In the rows, 128 means zero.
name the system of each run:
run 1, j115 (9 x 20):
[[127 126 132 117 124 141 181  85 123  67 102 117 170  60 157 121 115 151
  113 138]
 [ 87 112 136 152 149 129 182  85 149  89 151  84 132 154 131 128  95  84
  167 150]
 [125 125 109 122 115 114 167 109 148 124 157 201 186 157 165 111 133 100
  156 159]
 [136 125  92 133 151  95 141 119 115 121  90 148 174 174  92 189  81 126
  134 154]
 [178 169 104 142  92 177 169 146 144 115 101 160 115 151  99 111  76 136
  140 154]
 [167 145 124 161 130 174 117  60 143 146 120 109 133 191 152 151 130 173
  124 138]
 [160 163  90 113 117 124  79 136 104 161 189 104 109 167 160 115  87 120
  150 157]
 [169 143 100  97 110 135  97  96  70 109 130 129 160  83 164 133 110 168
   89 134]
 [124 135 143 112 142 148 143 106 100  69 138  45  98 107 129 132  76 123
  119 155]]
run 2, j404 (9 x 20):
[[165 157 116 126 112 103 154 180 132 130  55 160 165 136  98 154 105 140
  133 164]
 [141 140 128 176 126 166 172 122 163 120  84 110 103 182  75 144  91 124
  151 140]
 [129 138 125 153 117 148 119 113 158 154 182 118  97 204 142 100 129  83
  169 139]
 [158 158 100  95 148 116  74 115 150 168 179 135 140 167 182 120 139 164
  124 120]
 [164 163 103 101 129 144  83 152  96 142 128  99 100  81 133 130  88 192
  102 121]
 [127 122 152 134 108 199 156 107 105  90 131 112  84  67 129 101 118 154
  105 119]
 [ 84  80 170 139 126 130 125  77  99  99 157  95 130 108 160 119 177  91
  118 119]
 [103 111 123 114 125  55 117 132 113 129 131 141 199  79 166 123 164 103
  134 128]
 [122 124  95 116 144  86 157 145 122 101  76 159 178  95  81 164  91 136
  116 124]]
run 3, j317 (9 x 20):
[[111 132 167  97 114 158 172 167 136  84 157 137  77 111 122  78 129  83
  132 143]
 [115 110 133 144 118 127 147  48 149  76 133 109 173 129 157 106 168  87
  118 103]
 [112 118 128 121 107  98 160 144  88 121 156 137 157 133 159 125  95  77
  173 200]
 [121 133  81 109 141 109 173 115 179  93 126 193 179 122 106 114 115 115
  124  99]
 [171 141 129 110 111 146 138 106  80  76 108 141 129 188 107 155  96  97
  106 173]
 [166 168 124 110 106 169 158 123 182 127 152 177 136 150 176  81 139 149
  137 145]
 [153 145  93 120 137 135 123  59 104 102 138  85 164 118 166 145  81 161
  118 146]
 [135 151  99 104 110 160 151 171 113 118 173 152  87  85 126  81  66 133
  140 139]
 [117 114 123 105 151 160 131  58 137  65 158 124 111 118 121 110 137 123
   82  71]]
run 4, j317 (9 x 20):
[[115 122 135 169 114 122  75 124 147 169 153  88  96 156 130  98 179  94
  146  84]
 [ 87  81 145 128 143  81  90 135  83 178 144 139 153 105 160 162 167 138
  134 132]
 [104 130 143 106 163  71 135 200 156 130  81 116 134  96  90 150 129 133
  129 124]
 [136 113 145 187 104 142 136 132 129 133  51 132 118 151  62 151 153 117
  121 105]
 [130 127 147 162 134 133 107 128 151 192 138 127 111 214 144 146 153 127
  162 151]
 [145 144  90 128 135  78  71 139 130 189 123 132 176 120 154 147 142 170
  130 114]
 [128 124 131 115 156 132 123 176  98 150  89 135  98  96  86 177  90 191
  110 138]
 [146 151 146 149 131 165 108 148 172 135  99  95  62 144  82 113 148 145
  109  78]
 [125 104 158 172 112 149  76  99  96 177 145  89 106 137 163 135 178 145
  132 125]]
run 5, j680 (9 x 20):
[[105 114 159  97 149 103 116 175 151 135 138 165  96 177  94 129 173  81
  121 111]
 [150 115 169 146 102 153 129 138 121 157  75 187 134 144 128 146 193 158
  104 134]
 [118 133 190 151 145 134 160 165 160 147  81  79 107 142 128 152 135 151
  155 173]
 [116 143 115 180 108 121 130 167 195 170 114 121 117 124 101  89 149 115
  168  85]
 [103 100 138 131 155 114  79 157 126 199 158 151  89 174 116 155 155 135
  137 112]
 [156 151 170  79 129 125 114 186 156 132  98 168 111 143 134 121 184 145
   94 135]
 [130 118 179 170 105 150 127 159 113 165  68 102 111  86 129 141 161 177
  127 140]
 [ 92 125 171 148 139 132 143 165 180 141 139  74  74 130 120  95 147 103
  162 116]
 [106 105 129 156 119 103  92 136 153 180 143 164 136 139 129 109 203 109
  135  78]]
run 6, j58 (9 x 20):
[[123 132 133 101 108 142 107 153  81 100 157  95  80  57 127  85 112 115
  110 114]
 [105 111 154 135 111 141 151  86 156  99 173 125 137 141 173  79 177  74
  141 120]
 [110 117 166  66 173  71 104 136 104 111 138 110 146 148 157 166 150 112
  109 162]
 [135 158 128 104 136 113 195 156 178  73  83 136 159 120 111 119 100 117
  134 153]
 [ 99  84 109 154 146 134 153  76  89  90 112 127 140 125  75 171  86 115
  117 115]
 [129 135 125 176 115 128 129 147 132 160 128  96 100 200  99 137  97  85
  179 161]
 [161 140  89 135 140 126 106  93 144 170 126 169 171 186 148 164 125 176
  130 135]
 [168 166 100 103 120 150  99 177 101 146 124 127  90  95 111 125  75 178
  112 128]
 [148 134 104 159  79 189 131  83 132 118 157 141 115 104 140  68 138 128
  122  87]]
run 7, j56 (9 x 20):
[[ 82  91 111 148 145 117 123 165 125 146 134 153  85 112  52 132 114 109
  134  74]
 [117 121 161 115 108 119 139 186 160 140 122 193 120 126 122  94 195  98
  129 116]
 [110 121 179 148 146 101 124 160 161 159  69  91 141  99 136 152 180 165
  131 130]
 [103 141 123 159 138 136 164 163 181 172 151  99 112 101 147 104  92 158
  189 144]
 [104 113  82 161 156 125 140 109 190 162 139 172 138 153  92 132 126 140
  146  71]
 [133 129 137 131 123 114  76 178 129 195 143 163  94 189 114 131 164 113
  137 122]
 [170 160 147 127 109 149 110 159 156 168  89 151 130 107 154 120 172 199
  109 124]
 [118 130 129 172 134 161 111 139 136 164 120  64  77  83 109 123 109 176
  140  96]
 [110 122  82 159 100 141 133 138 153 150 169 167 118  87 112  66 130 111
  151  71]]
run 8, j115 (9 x 20):
[[158 125  96 168 119 138  98 112  84 164 102 136 124 186  87 178  94 142
  130 139]
 [186 184 115  93 119 176 113 153 137 136 143 139  84 143 137 107  93 173
  111 141]
 [171 143 125 145 110 147  70  68  95 123 124  60 130 141 155 131 144 144
  102 115]
 [121 140 141  94 129 133 110 148  87 138 190  84  98  91 187 108  98 137
  145 172]
 [120 126 108 101 133 103 123  76 119  75 138 103 179  63 162 110 136 126
   99  98]
 [ 76  88 157 128 135 126 176 120  87  83 146 103 120 105 123 134  99  82
  149 165]
 [114 132 136 105 140 114 194 114 192  83 124 166 182 127 155 107 146 112
  136 140]
 [106 100 113 178 126  95 157 114 124 139 100 134 169 176  97 167 110  86
  168 153]
 [150 152  98 123 125 148 172 162 165 151 121 209 134 153 112 125  90 157
  147 150]]
run 9, j58 (9 x 20):
[[125 123 139 131 174 135 173  88 169  99  84 130 152 181 104 177 116 150
  119 142]
 [148 135  93 159 113 102 117 149  82 133  75 104 140 134  73 168  70 118
  137 146]
 [129 132  87 189 119 172 155 103 155 172 147 146 121 153 122 124  82 157
  175 132]
 [157 140  91 124 132 126  45 125 102 176 156 126 100 163 115 141 127 147
  107  93]
 [176 168 130 113  78 173 126 163 130 153 145 173 113 116 171  80 137 157
  130 153]
 [134 127 136 104 135 160  97  80 114 102 149  97 114  76 164 108 155 169
   79  88]
 [117 133 148 111  91 103 123 162 108 105 156  95 126  83 162  72 149  66
  143 141]
 [ 83 101 154  93 173 112 164  92 170  96 167 144 156 135 170 124 160 116
  127 131]
 [119 129 147  78 155  75 130 171 116  77  92 112 132 143  88 155 121  81
  106 143]]
run 10, j450 (9 x 20):
[[117 120  85 110 122  81 121 148  79 149 169 158 172 105 155 132  81 114
  156 167]
 [113 122 144  67 156 160 146 141 126  76 149 157  82  85 109 113 118 144
   81 101]
 [142 123 158 145  87 114 124  96 104  72  88  88 156 132 133 116 173  68
  108 129]
 [116 137 142 145 150 137 168 101 209 150 136 126 163 138 183 119 152 165
  162 141]
 [133 136  56 138 156  96 110 108 130 129 113 122 159 130  83 163  68 146
  124  92]
 [127 127 129 102 113 147 170 160 105 107 158 190 100 164 105 119  89  82
  141 174]
 [158 127 168 117 134 177 102  96 128 105 106 121  84 166 116 137 175 148
   72 103]
 [166 159 134 159  92 110 109 124 120 156 108  75 166 147 185 127 133 126
  162 180]
 [111 124  94 141 152 162 142 123 141 167 161 140 115  81 143 125  79 206
  145 116]]
run 11, j47 (9 x 20):
[[113 135 153  94 166 143 165 144 121 100 125  83 108  78 145 149  78 177
  127 168]
 [172 162  88 152  84 148 144 107 138  79  89 111 135 135  86 102  99  94
  119 106]
 [108  89 138 126 117 174 158  83 113 120 183 201 123 150 155 112 148 115
  127 138]
 [147 154 120  57 164  71  92 133 119 108 146 114 160 163 159 149 120 116
  110 159]
 [152 133 123 154  92 141 154 161  79 145  78 140 140  92 119 153  80 163
  145 181]
 [103 122 141 123 159 155 193 104 173  58 120 117 111 128  86 121 103 110
  119 112]
 [176 140 112 130  96 141  98  92 117 128 133 173 138 213 125 125 156  96
  111 127]
 [113 125 155  87 160 136 142 142 116 157 173 147 118 135 188 146 110 173
  142 193]
 [162 176  84 111 138 104 125 151 136 102  91  83 140 112  95 139  60 143
  123 130]]
run 12, j47 (9 x 20):
[[103 137 128 109 144 106 176 179 175 151 156 174 135 149 143 116 109 118
  176 170]
 [140 127  86 121 171 113 108 124 125 137  99 145 133 151  69 186  88 168
  102 102]
 [131 125 173 134 113 175 133 172 103 131 127 117  41 153  94 123 117 111
  129 153]
 [170 166 135 100 146 169 125  85 181 103 126 116 123 134 162 106 152 183
   92 104]
 [141 142  86 156  98 135 106 103  97 155 186  95 128 145 165 107  84 106
  171 154]
 [115 132  96  73 135 116 147 166 131 106 161 188 135  57 132  96 108 138
  113 108]
 [127  98 126 131 125 116  98  91  46  87 102  99 135 119  96 168 119 107
   89 121]
 [136 131 191 119  89 144 171 155 130  93 103 140 127 117 157  96 174  97
  130 172]
 [132 130 110 143 154 112 148  56 165 116 107 118 204 154 159 158 131 151
  134 136]]
run 13, j680 (9 x 20):
[[131 164 114 102 164  82 146 158 212 127 103 125 172 118 135 125 130 153
  136 119]
 [129 119  99 159  98 123 103 185  72 177 114 148 104 100  81 136  95 130
  145 126]
 [134 137 156  94 162 179 120 121 154 101 150 119  52 170 101 124 130 140
   92 104]
 [172 152 138 142  83 111  79 113 122 147 101  98 167 131 179 111 190 126
  119 128]
 [ 83 112 151 122 151 136 163 155 135 160 167 122 115  79 176 121 108 167
  166 168]
 [ 99 118 116 118 142  82 120 155 152  99 105 117 131  88  70 115 146  93
  108  62]
 [126  88 150 152  89 162 117 116  60 144 147 175  93 165 117 133 148  94
  124 146]
 [134 137 172 108 166 143 164  90 191  95 102 125 151 164 157 144 165 156
  111 141]
 [134 138 111 180  89  88 138 163 122 166  84 113 179 103 134 128 119 119
  177 158]]
run 14, j56 (9 x 20):
[[133 118 113 138 145 181 102  70 131 118 162 120  75 159 101 124 125 137
   96  71]
 [167 142 106 140  60 114  75 141  82 135 133 137 134 128 126  89 156  76
  120 112]
 [120 108 147  91 132 123 109 130  77 122 120 141 142  50 159 140 152 176
   84 124]
 [116 148 130 105 135 124 155 175 135  77 112  78  94  76  86 108  80 110
  125 123]
 [ 81  80 137 168 113 142 197 105 128  99 121 174 148 116 103 121 137  88
  147 126]
 [ 92 113 163 101 166  69 112 128 156 119 150 102 144 163 152 135 178  80
  133 130]
 [149 157 122 126 126  90 153 164 142 151  90 133 181 141 153 154 104 147
  160 197]
 [119 126 137 127 183 179 157  92 158 135 144 123  97 168 130 160  89 188
  131 144]
 [167 162  91 163 100 146 109 103 159 135 138 117 115 202 107 100 120  88
  146 111]]
run 15, j450 (9 x 20):
[[138 138 139 149 121  80  88 173 119 200 108 111 148 162 148 157 146 132
  160 165]
 [109 127 130 127 152 138 128 197 125 175 125 126  81  81 106 143  88 187
  139 131]
 [107 104 136 149  96 122  99 164  71 128 129  98  80  96  81 112 128  73
  130 103]
 [101 110 178 133 115 124 119 161 152 161 150 146 112 117 159  90 211 111
  141 115]
 [110 120 132 128 161  64  89 147 142 156  91  97 165  92 133 158 167 157
  115  99]
 [ 88 123 127 131 137  87 177 196 140 132 110 123 136  81 101 128  89 110
  169 151]
 [ 85  92 146 152 144 145 150 138 150 114 110 144  85 127  54 127 147 103
  118  74]
 [128 128 155 144 117  89 103 151 152 149 108 126 135 197 116 132 185  69
  144 132]
 [128 133 152 136 160 121 130 174 165 189  87 143 129 138 126 168 140 196
  141 148]]
run 16, j404 (9 x 20):
[[128 129  92 158 117 132 163 146 118 129 119 150 116 174  67 143  63  91
  166 152]
 [162 159 134 111 127 153 142 111 179 109 145 150 117 222 132 110 135  99
  129 142]
 [171 153 114 146 117 127  60 116 112 188 136 105 126 189 155 148 137 151
  136 141]
 [159 178 107 118 128 155 124 142 149 146 152  91 115  92 171 100  79 187
  145 148]
 [127 120 103 134 136 178 113  74 113 103 164 101  88  98 117 108 107 151
   98  72]
 [113 100 156  95 105 138 113 117  61 102 181 130 113  93 174 102 149  98
  110 146]
 [129 116 147 114 126  97 124  93 116 100  91 124 196  76 166 138 178 145
   93 118]
 [102 107 114 159 116  86 151 147  85 117  83 106 165  75  98 153  91 108
  146 145]
 [110 123 116 131 122 127 202 115 166  72 114 168 154 142  93 110 112  78
  142 130]]

runs to name:
run 17 (2 x 20):
[[ 85  78 139 146 169 137 144  59 117  92 131 111 121 164  94 169 123 110
  114 109]
 [147 155 135 108  87  94 104 186 124 142 150 140 123 157 146  85 153  62
  149 153]]

j317
run 18 (2 x 20):
[[142 132  98 132  98  82 103 130  99 132 101 137 196  55 153 121 150 140
  116 112]
 [ 82  99 136 139 160 151 167 136 110 109 122  97  87  81  83 151  69 146
  135 125]]

j115
run 19 (2 x 20):
[[147 142 135 169  76 118 171 117 152 110  83 128 185 143 147 107 150  86
  159 159]
 [121 119  85 157 135 122 167  92 139 149 140 164 175 175 135 155  81 129
  171 165]]

j317
run 20 (2 x 20):
[[150 142 128 120 108 196 165  97 143  64 124 135 100  98 113  83 121 135
   94  97]
 [144 125 117 113 109 141 109  55  99 100 183 130 145 172 173 109 138  87
  117 136]]

j47
run 21 (2 x 20):
[[147 140 112 181  91 161 122 111 144 108  93  87 102 113  80  94 131 109
  121  70]
 [106  98 177 131 144 172 128 121 123 171 174 142  82 146 174 130 159 162
  138 152]]

j115
run 22 (2 x 20):
[[105 139  91  97 175 128 148 155 157 128 181 136  90 137 103 123  54 133
  148 126]
 [158 138 131  94 117 163  94 125 128 112 148 175  80 161 104 103 162 117
   79  85]]

j404
run 23 (2 x 20):
[[128 141 118 151 131 142 137  53 169 102 155  66 153 118 175  95 130 128
  141 109]
 [119 114  71 119 123  94  84  98  70 133 190 125 150 107 145 122  96 102
  133 112]]

j404
run 24 (2 x 20):
[[159 166  95  90 141 105  90 160 167 114 107 136 117 130  81 115 134 131
   87  67]
 [161 123 148 139  88 165  82 132  49 165 138 124  87 134 147 138 132 150
  116 156]]

j680
run 25 (2 x 20):
[[ 99 129  98 152 125  66 156 172 166 137  96 133 173 100  96 119 118  94
  168 116]
 [123  97 116 155 130 128 140 115 104 125  91 179 134 187  62 178 115 104
  121 126]]

j317
run 26 (2 x 20):
[[152 171 149  76 125 111 108 188 146 112 145 107  90 165 133  96 131  86
  129 152]
 [159 132 105 147 120 167 128  89 110 150 105 147 151  94 152 148 112 215
  112 126]]

j47
run 27 (2 x 20):
[[133 127 169 125 111 126  73 129  83 156 152  71 109 112 190 116 170 132
  126 151]
 [100 132 119  95 148  82 103 147 119 124 154  83 146  45 166 111 124 144
  125 114]]

j115
run 28 (2 x 20):
[[109 130  97 138 166 126 175 123 162 137 114 133 161  87 131 152  72 193
  149 137]
 [116 118  84 132 130 133 143 117 108  87 145 130 103 146  60 127  68  76
  129 104]]

j450
run 29 (2 x 20):
[[119 149 134 138 150  74  87 148 171 151 128  39 128 146 137 122 145 106
  155 114]
 [114 117 102 161 113 118 156 177 140 179 101 193 152  86 106 128 120 160
  157 122]]

j450
run 30 (2 x 20):
[[117 129 139  92 184 137 172 115 193  89 110 160 131 144 103 149 132 160
   98 108]
 [168 144 118 157 107 139  90 117  96 154 123 111 105 220 107 155 108 105
  139 154]]

j47
run 31 (2 x 20):
[[ 96  97 130 114 132 137 147 154  72 122 174 156  84 148 101 139  76  86
  146 166]
 [159 143 164 105 112 166  99 138 144 109 120 135  73 142 114  97 185 125
   78  89]]

j450
run 32 (2 x 20):
[[149 153 157 113 124 144 147 157 142 161 116 141 145 104 196 127 139 196
  140 181]
 [113 119  99 147 147 130 113 101  94 115 125  60 116  75 104 148  72 156
  121 101]]

j450
run 33 (2 x 20):
[[123 132 201 125 151 147 158 132 144 115  95  66 110 128 158 149 143 159
  130 180]
 [165 177  87 170 106 135 149 109 197 131 105 109 159 154 129 100 107 129
  159 117]]

j47
run 34 (2 x 20):
[[134 126 112  94 172 164 106  64 131 112 183 131 104 163 139 139 115 160
   92 101]
 [196 174 100 103  76 120 113 122  95  99 116 138 170 135 156 108 114 107
  114 159]]

j450
run 35 (2 x 20):
[[101  80 161 134 120 121 135 111  99 148 148 194 145 168 149 145 181  98
  133 150]
 [144 154 177  99 171 118 129 164 164 127  79  81 109 152 127 163 136 168
  113 154]]

j58
run 36 (2 x 20):
[[ 95  95 141 125 133  69 100 119 119 106 115 115 155 117 113 130 187  70
  109  87]
 [ 89 105 180 122 145 114 188 178 146 138 110 156 130 130 131 147 134 121
  162 183]]

j58
run 37 (2 x 20):
[[186 186 110 134  88 156 118 171 133 156 109 114 116  94 146  98 103 177
  137 145]
 [ 97  76 122 163 120 154 116  90  52 148 166 116 110  89 137 140 104 140
  137 129]]

j450
run 38 (2 x 20):
[[129 104 145  94 146 145 104 149  70 162 134 181 106 114 138 168 129 188
   96 146]
 [163 177 142 109 120 163 137 157 173  85  98  89  80 116 100  91 121 133
  104 106]]

j56
run 39 (2 x 20):
[[103 131 143  72 201 105 144 144 174 129 141 141 136 122 149 157 126 182
  117 136]
 [151 142 118 136  79 104 112 189  93 122  69 130 135  80  85 118 130 102
  119 118]]

j680
run 40 (2 x 20):
[[132 130 160 145 149 170 133  85 134  90  94  45  99 116 121 145 118 166
  103 117]
 [120 130  86 166  82 135 140 106 114 121 174 109 137 117 141  77  97  70
  172 125]]

j56
run 41 (2 x 20):
[[143 102 193 145 102 167 113 110  82 141 102 140 112 152 151 151 186 146
  104 154]
 [145 165 134 134 139 117  89 132 152 158 139  33 125 116 181 117 126 161
  152 139]]

j450
